128 stands for zero in the data rows.
Here are some numbered points:
[ 89 119 164 129 179 143 104 138 108 103 149 145 149 162  86 125 122] 0
[231 155  70 140  46  75 128 110 184 154  78 118 128  68 143 184 218] 1
[125 121 128 127 157 159 131 128 109 130 167 128 148 126 128  93  94] 2
[ 72 113 155 115 182 129 128 141 102 124 150 144 159 166 104 112  92] 3
[ 64 114 155 106 184 154 120 137 102 107 150 141 133 159 106 109  97] 4
[208 152 128 144  53  81 156 122 174 130  57 110 101  67 134 191 219] 5
[ 72 104 128 123 177 129 107 129  97 129 163 141 165 178 105 111 105] 6
[ 58  82 168 151 174 148 120 133 119 122 150 129 162 174  92  80 124] 7
[ 80 129 141  82 173 140 129 141  98 119 149 146 120 155 123 127  78] 8
[ 89 133 132  92 173 167 131 146 101 121 159 127 117 139 153 116  70] 9
[ 73 127 128 109 172 148 129 138 110 119 159 145 128 160 136  98  74] 10
[165 127 129 184  77 106 138 117 160 129 112  94 149  96 117 134 207] 11
[234 159  81 128  53  85 128 121 130 149  64 115  99  75 135 195 215] 12
[134  97 130 186 129 114 111 116 149 132 109 116 141 118  89 122 181] 13
[ 82 122 151 119 160 150 123 138 116 117 154 136 129 157 128 105 130] 14
[125  72 186 184 129 130 113 130 102 108 164 123 190 161  80  79 151] 15
[125 139 141 100 164 158 134 151 127 125 157 127  86 130 145 110  47] 16
[ 81 118 151 113 166 149 127 144 103 122 152 125 121 141 122 114  79] 17
[188 178  93  95 121 129 124 124 129 129 115 131  87  75 169 131  91] 18
[118 146  92  65 150 141 128 133 127 128 142 149  76 134 168 124  43] 19
New points follow, each followed by the numbers of its two nearest points above, looking only along the 2 directions in which the numbered points spread most, nearest first.
[ 56  67 180 147 165 157  98 127  78 129 154 128 199 173  88  79 135] : 7 15
[120 123 131 125 129 129 104 117 107 129 142 135 146 123 123 123  95] : 2 14
[ 98 143 103  62 172 139 136 143 133 129 153 146  94 126 128 127  65] : 16 19
[ 96 126 140  98 129 149 128 140 122 127 128 153 117 155 128 122 130] : 2 14
[ 82 120 138  99 166 141 113 129  86 122 148 149 149 155 113 123  84] : 17 10
[ 96 124 114  79 154 159 133 129 125 136 157 129  93 120 169  98  41] : 16 19
[100 139 143 113 163 155 130 140 121 118 136 142 128 136 119 131  96] : 2 17
[156 153  93 101 123 126 118 110 126 131 143 134 112  99 164 131 112] : 18 19
[146 121 151 185  92 113 126 116 139 134  98 128 128 124 111 131 130] : 13 11
